(in the rows, 128 means zero)
Each path is a new rotation, seen through one point. The rows after it are directions, each followed by how far the rotation turns it, in degrees a step (0 if it stays put).
Each turn is a multiple of 5 degrees from 10 to 175, or 0.
Each row of a path follows its step; steps can be skipped.

step 0: [134 132 131 136 128 124 111 127 127 121 120 124 117 136 120 128 131 120
 131 120 130 133 127 131 128]
step 1: [124 126 129 135 127 115 132 137 131 133 120 122 134 133 127 141 125 130
 128 129 135 113 126 131 134]
step 2: [128 109 128 126 128 128 135 125 120 119 130 129 139 126 124 124 125 118
 127 127 120 121 125 121 127]
step 3: [127 126 129 121 124 122 134 130 132 126 132 130 117 125 132 129 132 128
 138 124 129 142 127 110 135]
step 4: [130 121 131 115 130 126 116 122 129 139 133 122 120 127 143 128 126 135
 126 130 131 123 128 133 126]
step 5: [129 137 137 133 131 138 121 131 131 123 133 124 138 134 137 128 131 123
 138 131 118 123 137 129 122]
step 6: [140 131 126 139 127 137 133 123 129 135 122 140 130 132 124 134 129 139
 127 133 130 125 128 116 128]
step 7: [122 125 115 131 115 136 124 127 122 126 122 126 131 118 131 121 137 130
 125 127 134 128 115 130 122]
step 8: [128 129 134 136 122 132 125 127 124 131 120 118 116 129 125 130 119 114
 131 122 126 139 128 134 133]
step 9: [130 118 132 134 128 119 130 148 130 129 130 127 120 135 126 133 125 131
 125 137 132 121 127 134 126]
step 10: [123 121 132 123 127 124 123 128 111 121 138 129 143 128 119 135 128 127
 127 130 126 126 127 121 129]
Directions:
[125 129 131 127 131 129 123 129 127 130 129 134 128 127 129 128 129 134
 129 124 124 128 132 128 125]
55

step 0: [133 138 131 130 136 140 130 132 131 129 136 123 135 119 127 127 115 133
 132 139 124 125 119 122 136]
step 1: [138 143 128 129 127 133 134 128 125 125 133 138 132 122 122 137 133 119
 137 137 131 136 120 125 126]
step 2: [130 127 139 114 119 133 130 129 127 128 132 135 131 120 117 144 118 130
 133 132 125 130 130 128 134]
step 3: [135 126 143 127 136 134 127 129 130 130 128 122 121 118 123 128 126 126
 132 137 120 141 118 125 138]
step 4: [124 130 131 134 127 138 140 124 136 137 132 131 126 129 116 131 125 117
 143 133 131 134 121 124 129]
step 5: [124 128 126 127 116 134 133 143 127 130 126 127 128 120 129 140 117 122
 134 131 126 141 130 121 133]
step 6: [126 127 131 124 138 141 127 139 136 135 128 133 132 119 126 135 126 124
 119 133 125 133 114 125 133]
step 7: [125 141 132 124 121 132 134 128 138 132 140 122 129 117 128 131 130 126
 134 133 138 130 113 126 129]
step 8: [128 134 127 124 126 125 130 135 125 127 139 138 120 119 128 144 123 119
 137 122 125 130 122 126 138]
step 9: [130 122 136 131 128 135 134 129 138 134 137 133 125 113 127 140 133 133
 125 135 118 130 129 128 138]
step 10: [129 124 129 128 121 125 133 124 138 131 126 122 126 126 122 135 139 122
 134 133 127 135 110 124 140]
Directions:
[128 135 125 125 129 130 127 132 127 127 130 129 132 126 132 128 126 129
 124 128 131 125 125 128 125]
55
[128 129 129 132 131 129 127 126 131 128 133 126 132 132 128 127 132 126
 125 133 127 131 126 131 127]
120
[126 129 129 130 126 132 128 127 125 130 126 129 125 129 129 127 135 129
 130 133 131 123 125 124 127]
120

step 0: [121 131 133 126 125 113 129 131 133 114 119 132 124 124 134 141 131 129
 123 124 122 126 134 126 134]
step 1: [128 130 127 136 129 126 123 126 137 120 143 132 124 134 127 139 120 125
 127 131 132 114 131 122 135]
step 2: [138 126 128 133 127 135 121 123 127 130 144 120 143 127 131 121 125 124
 129 127 123 124 122 118 129]
step 3: [127 126 129 130 131 133 129 141 123 130 126 123 144 122 128 119 130 142
 128 117 128 131 125 129 122]
step 4: [121 125 122 114 131 129 136 133 132 133 119 127 126 134 132 129 124 142
 133 128 136 126 138 129 120]
step 5: [127 133 132 117 124 125 138 117 132 130 126 126 126 132 133 138 139 123
 121 139 130 127 139 123 123]
step 6: [129 134 135 139 126 138 126 131 125 120 133 129 120 121 126 131 139 123
 115 137 129 126 133 124 134]
step 7: [129 119 123 137 127 138 119 141 132 123 128 123 120 125 131 125 124 124
 136 131 121 128 120 118 133]
step 8: [123 127 128 126 129 120 125 138 138 136 128 123 136 134 126 131 128 124
 135 122 123 130 110 123 119]
step 9: [126 140 127 121 133 125 128 128 129 142 133 133 126 138 119 122 130 135
 120 119 137 125 125 129 120]
step 10: [140 127 121 121 128 136 137 116 119 131 127 133 119 133 127 121 132 134
 121 126 127 136 134 124 128]
Directions:
[130 131 128 131 124 129 124 128 123 128 128 130 126 125 130 123 128 130
 124 126 124 129 130 127 124]
100
[128 131 126 133 129 128 125 129 127 131 124 129 134 133 127 126 126 130
 130 131 126 126 125 126 129]
65
[126 128 132 130 130 130 133 126 127 129 124 125 127 127 130 128 128 130
 128 135 127 130 132 132 126]
55
[125 124 128 131 131 130 125 129 128 124 135 132 130 129 132 127 130 126
 129 132 126 130 127 129 127]
70
